In the data rows, the value 128 means zero.
Here are some points, one per row:
[133 136  96 148 139  75  83 126 168 164 128  71 132 158 124  91 100 121
 106  82 107 136 122  89 121  99  79 132 142 118 106 131 151  63 180 124
 166  94 156 124 109 143 199  21]
[ 56 100 140 118 114 145  78 106 101 108 111 171 109 141 136  92 170 187
 117 157 112  97 169 170  92 120 133  90 104 114 144 112  95 171 107  95
 140 105 105 173 142 144 122  75]
[149  72 129 142 149  53 107 123  86 143 177 182 132  89 110 136  98 128
 134  47 127 137 102 147 124  76 102 119 120 198  97 110 111  97 148 135
 105 156 148 139 178 118 122 147]
[122 105 160 134 117 163 136 105  96  44 135  98 133  81 197 125 129 145
 138 103  96  91 160 133 170 128 106 101  81 133 155 116 169 131 125 166
 118 115 132 112 106  91 184 106]
[127 118 160 138 146 107  96 144 130  70 106 129 134 135 123  77  97 184
 128 132 118 120 150 101 167  83 169 213 121  95 188 170 140 116 215 113
 174 118 135 152 153 117  98 127]
[115  90 105 136  93 120 117 200 185 135 144 143 145 142 116  99  86 134
  90 195  85 131 133 131 168 132  98  91 111 145 103 120 184 107 126 162
  81  57 107 107 183 195 117 195]
[160 131 133 101 109 135 109  70 166 159 125  92 156 148 145 145 104 193
 127  87 151  49 100 175 135  87  77 141 117 142 109 110 122 194 143 130
 156 106 150 107 146 137 114 159]
[137 136 161 145  98  98 107 145 124 136 131 141  90 159 163 218 123 127
 119  49 158 144 136 125 193 143 152  97 118 137 166 154 121 142  61 172
 151  76  98 112 123 146 187 108]
[149 125 135 118  92 138 134 191 157 156 137 106 108  87 126 124 134  80
 144 130 159  98 151 157 104  90 120 126 108 150 113 121 158 162  34 117
 120 120 158 193 111 154 111 124]
[ 64 113  95  75 103 138 171 141 121 162  78 130 119 122 192 132 159 147
 200 121 116 111  95 105 129 126 126 147 142 133 160 140 113 121 127  69
 136 167 102 107 136  79 149 104]
[174 119 146 122  98 165  73  91  61 171 105 150  65 131 100 112  88  70
 170 151 114 100 162  92 156 159 180 100 141 136 108 150  99 144 157 143
  83 163  77 158 141 213 134 101]
[119 115 128 162  63 128 201 138 101 145 106 167 115 117  87 118  96 100
 152 124 175  94  74 141 142 107 134  73 129 134 158 194 152  90 160 195
 121 138 136 111  19 137  68  98]
[107 133 153  96 122 100 131 155 120 126 125 142 117 143 144 115 142 115
 159 146 141  82 113 182 123 180 103 154 122  99 164 135 118 103 115 169
 120  89 159 166 118 180 194 169]
[133 142 111 123 145 143 150  72 154 157 168 131 110 114 187 117  84 132
  85 151 168 136 102 165 130  69 122 134 149  71 102 155 110 125 130 136
 145 177 125 133 136 168 160 112]
[ 92  67 159 192 142 255 166 132 124 145 151 142 136 100 165 126 125 112
  83 134 127 185 103  68 115 132  90 140 128 135 140  92  87 143 169 145
 164  87 139 197 145 118 117 111]
[ 92 158 121 145  89 145 120  96  89 119 172  65 133 211 175 153 132 139
 161 143 121 157 138 105 118 102 128 118 145 177 107 162 153 175 143 131
 164 113 144 134 143 136  74 195]
[119 164 173 116 155 119 111 114  92 106 153 118 114 117 116 126 109 112
 144 137 139 145 138 108 141 107  95 103 151 150 137  61 137  84  85 129
 123 102 113 149  95 158 112 155]
[157 149 115 113 124 146 113 156 139 107 105 136  86 107 160 105 167 167
  86 106 170 112 131  93 126 183  97 110 217 101 138  99 103 122  94 144
 151 161 152  77 112 181  81 138]
[136 141 129 148  63  78 155 103 129  72 131 135  81 118 136 173 148  56
  81 121  47 165 171 105 107  83 113 179 132 130 154 158 101 155 110 113
 130 149 106 109  82 177  77 139]
[155  89 137 129 106 164 166  73 103 115 156 115 120 122  84 118 129 139
 128 150 118 198 153 119 147 117 156 111 167  96 108 115 150 199 125  98
 124 162 166 107 116 120 227 117]
[ 97 142 139  69  98  98 113  72 174 112 193 119 143 109 104 116 104 131
 125 106 177 161 158 164 151 153 137  99 162 111 131 173 146 119 160 132
 165 120 107 167 180 103  79 142]
[150 112 121 121 131 100 169 190 144 168 109 143 137 123 198 123  91 103
 141 110 104 107 166 125  86 135 216 105 176 139 123 131 120 147 156 147
 180 109  94 121 158  56 163 143]
[ 61 114  94 117 139 112 112 171 140 106 146 136 196 199 162 130 137 107
 117 161 123 136 141 130  88 114 131 116 123 115 138  90 105 146 153 150
 175 162  92  97 103 138 161 170]
[140 165  68 118 143 127 114 133  95 119 105 173  58 174 101 160 161 160
  69 170 140 186  80  92 126  69 183 114  88 106 122 127 106  53  81 121
  94 114 148  76 188  72 114 151]
[135 192  65 119 152 155 114 134 164 138 125  98 138 129 162 140 174 105
 184 112  86 149 123 122 109 117 143  46  86 111 141 183 165 116 140  82
 157 162 199 163 117 153 125 141]
[ 59 108 134 134 167  97 104 146 107 153 137  89 112 180 120 109 134  67
 122 118 126 109 126 115 126 114 118 170 107  70 151 141 149 138 143 145
 135 119 203 110 123  79 103 122]
[160 121 193 162 166 104 113 151 163 123 109 157 103 172 134 116 157  74
 140 161 158 112  84 162 152 149 102 133 190 163  92 112  79 142 122  88
 137 109 150 128  85 119 135 103]
[ 87 190 131 111 189 118 172 136 128  96 106 100 166  82 138 109  72 125
 182 128 122 197  89 150 137 144  96 156 125 124 115 177  73 162 112 169
  86 163 128  68 157 172 137 141]
[118 126 140 105 147 196  76 141 114 133 208 106 135 149 108 121  93 113
 137 108 122  93 133 131 147  82 167 105 165 123 134 155  83  99  76  67
  58  74  99 115  65 128 120 107]
[ 73 159 114 118 117 107 219 107 182 113 119 110 104 106 118 183 163 147
  84 112 102 102 116 147 123 135  78 143 125 176 103  97 157  75 176  63
  94  92  87 129 124 146 136 149]
[ 95  82 105  41 194 100 145 101  78 132 102 165 143 128 134  85  99 140
  85 132 117 151 111  56  91 132  95 118 170 160 141 192 193 177  85 125
 120 100 158 124 132 124 126  98]
[134 158  52 115 156 146 164 151 159  98 168 149 103 101 109 157  95 133
 137 136 163 112 174 158 152 176 169 173 121 154 131 148 116 108 126 107
 136  88 159 172 100 146 155 111]
[168 164 125 108 184 148 120 111 139 145 126 161 169 221 122 163 151 110
 136 111 113 124 169 147  99 169 102 129 163  65 114 115 152 107 163 174
 110 176 117 160 129  94 130 157]
[160 178 162 118 132  87 121 148  98 118 136 106 122  79 172 110 136 138
  89 136 202 108 144  88 105 107  71 140  93 125 119 162 101 103 130 112
  80 132  90 191 138  57 137 178]
[131 107 117 145 125 144 124 169 104  95 119 137 154 120 108 205 131 134
 104 163 133  62 132 139 130  81 135 145 110 130 109 159 101  75 108 138
 146 168 127 172 191 123 144  94]
[151 153 151 118  97 113 146 149 145 133 144  92 140  97  80 128 147 174
 150 222  70 113 160  83 115 136 106 128 130 138 153 111 116  73  99 180
 119 154 151 124  95  91 158 108]
[181  84 110 123 147 121 107 158 156 154 140 123 109  83 141 146 105 186
  96 126  70  76  83  80 123 142 117 140 131  99 128 177  89 177 117 118
  88 129 101 146  89 114 109 198]
[149 122 141 146 146 110 162 157 163 120 170 173  86 182 186 110 107 173
 181 135 147 173 176 145 126 150 129 123  96 156 119  95 159 150 161 117
  30 159 164 121 139 141  86  91]
[136  98  77 129 143 152  91  74 160 129  62 125 123 100 113 117 123  81
 206 131 156 126 140 117 119 135 122 162 149 155 189  94 142 132 137 114
 132  88 164  97 181 102 129 190]
[160 129 138 101  89 163  45 178 163 116 182 131 149  70 133 144 161 137
  97 108 149 176  66 105  93 170 136 158  56 175 162 128 108 108 164 135
 147 137 135  83 120 170 154 123]
[171  96 132 139 123  79 131 165 113  97  85 136 183 113 112 157 126 137
 105  80 123 162 140 161  95  77 112  93 126 105 220 105 149 102 146  99
  73 138 129 158 125 152 148 183]
[166 144  99 167 144 126 119 107 113 133 112 112 178  59 174  96 131 143
 127 137  55 155 160 195 167 105 120 136 178 113 149 118 145 116  89 130
 157 106 104 101 160 115  74  65]
[103  95 104 153 134 151 137 128  93 123 114 161 219 108 108 100 210 162
 122 114 142 141 154 137 184 179 118 102 103 129  81 162 158 104  85 124
 151  90 103 121  77 122 107 155]
[ 81  77 135 108  85  76 112 132  84 149 125  78 110  90 157 104 176 150
 147 113 150 148 120 139  89 134 194 192 166 102  97 112 164 109 182 109
 125 144 117 108 114 159 153 151]
[101 145 185 165 133 118 150  59 125 205 116 121 152 106 168  95 137 109
 100 122  95 133  96 138 172 156 184  65  70  89 158  86 111 119 139 102
  98 124 123 149 133  91 118 147]
[113 165 209 137 110 161 149 139 174 167  91 148 140 123  96  96 134 146
 159 101 144 156 150 130  28  76 158 129 157 109 102 115 104 107  98 161
 148  98 159 115 158 139 128 139]
[160 135 113 131 138 186 166 158 108 185  95  74 103 188 122  40 115 132
 112 113 217 150 167 135 187 117 116 143 106 171 153 114 174 134 118 114
 144 176  40 102 147 148 143 133]
[145 151 164  97 180 124 131 147 109 102  92 134 100  96  83 156 137  74
 108 139 127  89 140  77 131 150 143  76 121 157  94 152 153 126 152 109
 124  92 101 128 140 137 162 144]
[124  78 170 170 173 121 137 112 169 112 146 139 109 127 158 135 203 127
 151 162 136 107  82 108 172 120 172 126 167 126 111 151 157 126 112 131
 159 188 180 121 175 135 134 151]
[128 133 118 169 143 123 114 110  99  87 130 110 136 133 162 129 114 144
 174 110 157  90  85 115  59 116 140 112 119 121  31  92 172 117 128 149
 132 151  99 121 124 111  93  89]
[119 171 100 158 129  77 129 165 156 102 122  84 110 146  98  76 146  81
 114 143 114 124 128 107 150 150 148 143 100 111  98  97 110 175 136 128
 141  98 135 117 139 131 129 132]
[149 130  76 110 166 102 173 145 117 137 179  95 114 151  59 110 212 140
 164 106 102 162  58 127 101 148 118 120 153 148 183 122 102 186 114 202
 108 124  63 196 170 143 109  65]
[149  99 141 107  94 165 108 136  92 108  66 126 124 118 125 135 130 115
  75 115 124 177 149 202 128 181 104  99 106 128  79 161 112 159 138 117
 101 121 160 114 150  69  96  88]
[147  80 149 133 195 122 174 124 128 111 147  42 153 133  93 154 137 139
 112  88 137 106 145 153  91 133 164 123  99 108 120 126  99 148 140 113
 168 157 156  86  99 126 128 137]
[155 102 121 130 128 142  76  59 107 174 111 147 153 131 132 165 150  46
  93 187 102 132 110 183 111 120  87 185  86 158 122 135 202 124 124 160
 159 102  99 149 121  89 149 119]
[123  87 142 117 117  90 131  91  92 212 103 124  94 145 101 188  81 152
 167 177 132 137 219  88 149 146  95  96  87 144 125 119  61 133 120 132
 151 130 152  94 125 187  87  89]
[133 128 117 175 100  90  99  76 194 107 137 131 162 120 118 148  68 128
 121 176 213 137 120  98  46 173 145  97 128 137 170 120 168 172 114  87
 135 171  87 109  94  93 128  98]
[123 147 119 184 117 151 154 106 123 170 190 146 141 145 122 167 151 107
 116 109 137  84 144 102  89 183 139 198 136  51 158 146 148 106  97 118
  53  86 139  63 189 152 123  92]
[117 207 160  85 163 151 109 178 112 164 133 167 154  75 108 216 152 133
 119 159 143 121 123 121 183  69 142 148 139 120 132  70 172 200 186 144
 117 113 118  97  90 143  99  92]
[148 133  90  87 104 135 127  86 131 117 135 131 133 127 142  91 122 168
  85 121 105 134 119 143 146 151 172 177 128 147 102  76 140 114  96 191
 133 127 165 151  80  66 115 138]
[116 131 124 108  94 150 136 164 116 131 153 101 152 130 102 123 111  76
  68 137 108  76 130 165 141 156 148  93 174 217 168 106  96  93 140 119
 108 196 160 103 150 137  94 133]
[ 88  98 165  68 119 141 113 107 197 110 133 181 135 142  90 106 114 111
 158  53  85 134 136  87 161 125 113 167  87  96  97 101 153 116  64 115
 160 191  99 122 157  97 111 122]
[138 115  59  97  54 123 157 129 129  67 129 153 132 114 125 106 120 100
 165 127 184 133 106 102 173 118 104  86 135  42 101  63  81 163 156 125
 117 118 164 137 154 110 127 132]
[115 106 136 139 149 184 114  82 214  82  87 106  69 165 120 105 138 153
 128 137 116 113 137 169 101 100 127  97 137 134 118 159 120 114 181 187
  95 123 104 121 114 102 132 121]
[ 73 177 101 228  94 116  85 136 106 160 109 165 145 112  65 141 139 158
 141  89 132 144 167 117 171 100  95 145 160 182  91 174  91 159 142 128
  93 182 128 154 104  81 188 174]
[ 96 201 156 156 106 139 120 188  97  98 110 130  88 135  91 143  56 172
 121 117  72 117  36 163 109 204 121 139 142 114 159  93 185 131  94  85
 158 145 152 166 132 132 153 135]
[218 129 156 122  96 140 155 152  86 141 172 151 120 166  84 104 136 116
 192 175 102 125 101 148 109 136  65 131 125 104 115 173 109 111 147  54
 193 103  83  88 124 113 145 139]
[164 111 145 104 108 122 144 117 162 112  50  69 208 200 143 170 107 128
 140 153 145 160  91  98 154 129 174 161 135 121 100 124 102  94 127 108
  95 105 122 202 108 163 114  91]
[104 116  91 161 199 111 109 128  95 147 127 127  52  75 109 169  94 143
 151 139 123 160 136 153 125 140 146 141 105 123 130  98  93  89 107 130
 163 132  83 125  79 127  96 171]
[153 168 114 134 138 129 146  72  95 108 115 213 167 140 160  63 147 142
  97 114 108  93 138 135 131 130 166 157  72 167 127 117  93 163 122 119
 138 120 157 105 120 150 129 120]
These points spread out most along one direction. Take the direction at right angles to it along which they spread out most. Go by this last direction. For each point below, how far along it does it lie, from 0 to 99? 50 is the average, and the first point above lies past it. One standard deviation of the points above along it is 16.
[ 87 190 131 111 189 118 172 136 128  96 106 100 166  82 138 109  72 125
 182 128 122 197  89 150 137 144  96 156 125 124 115 177  73 162 112 169
  86 163 128  68 157 172 137 141] 51
[155 102 121 130 128 142  76  59 107 174 111 147 153 131 132 165 150  46
  93 187 102 132 110 183 111 120  87 185  86 158 122 135 202 124 124 160
 159 102  99 149 121  89 149 119] 53
[ 61 114  94 117 139 112 112 171 140 106 146 136 196 199 162 130 137 107
 117 161 123 136 141 130  88 114 131 116 123 115 138  90 105 146 153 150
 175 162  92  97 103 138 161 170] 59
[119 164 173 116 155 119 111 114  92 106 153 118 114 117 116 126 109 112
 144 137 139 145 138 108 141 107  95 103 151 150 137  61 137  84  85 129
 123 102 113 149  95 158 112 155] 52
[ 64 113  95  75 103 138 171 141 121 162  78 130 119 122 192 132 159 147
 200 121 116 111  95 105 129 126 126 147 142 133 160 140 113 121 127  69
 136 167 102 107 136  79 149 104] 49
[ 95  82 105  41 194 100 145 101  78 132 102 165 143 128 134  85  99 140
  85 132 117 151 111  56  91 132  95 118 170 160 141 192 193 177  85 125
 120 100 158 124 132 124 126  98] 42
[ 97 142 139  69  98  98 113  72 174 112 193 119 143 109 104 116 104 131
 125 106 177 161 158 164 151 153 137  99 162 111 131 173 146 119 160 132
 165 120 107 167 180 103  79 142] 46
[137 136 161 145  98  98 107 145 124 136 131 141  90 159 163 218 123 127
 119  49 158 144 136 125 193 143 152  97 118 137 166 154 121 142  61 172
 151  76  98 112 123 146 187 108] 45
[160 129 138 101  89 163  45 178 163 116 182 131 149  70 133 144 161 137
  97 108 149 176  66 105  93 170 136 158  56 175 162 128 108 108 164 135
 147 137 135  83 120 170 154 123] 80
[107 133 153  96 122 100 131 155 120 126 125 142 117 143 144 115 142 115
 159 146 141  82 113 182 123 180 103 154 122  99 164 135 118 103 115 169
 120  89 159 166 118 180 194 169] 67
[ 92 158 121 145  89 145 120  96  89 119 172  65 133 211 175 153 132 139
 161 143 121 157 138 105 118 102 128 118 145 177 107 162 153 175 143 131
 164 113 144 134 143 136  74 195] 36
[147  80 149 133 195 122 174 124 128 111 147  42 153 133  93 154 137 139
 112  88 137 106 145 153  91 133 164 123  99 108 120 126  99 148 140 113
 168 157 156  86  99 126 128 137] 52
[118 126 140 105 147 196  76 141 114 133 208 106 135 149 108 121  93 113
 137 108 122  93 133 131 147  82 167 105 165 123 134 155  83  99  76  67
  58  74  99 115  65 128 120 107] 37
[133 136  96 148 139  75  83 126 168 164 128  71 132 158 124  91 100 121
 106  82 107 136 122  89 121  99  79 132 142 118 106 131 151  63 180 124
 166  94 156 124 109 143 199  21] 54
[149 130  76 110 166 102 173 145 117 137 179  95 114 151  59 110 212 140
 164 106 102 162  58 127 101 148 118 120 153 148 183 122 102 186 114 202
 108 124  63 196 170 143 109  65] 48
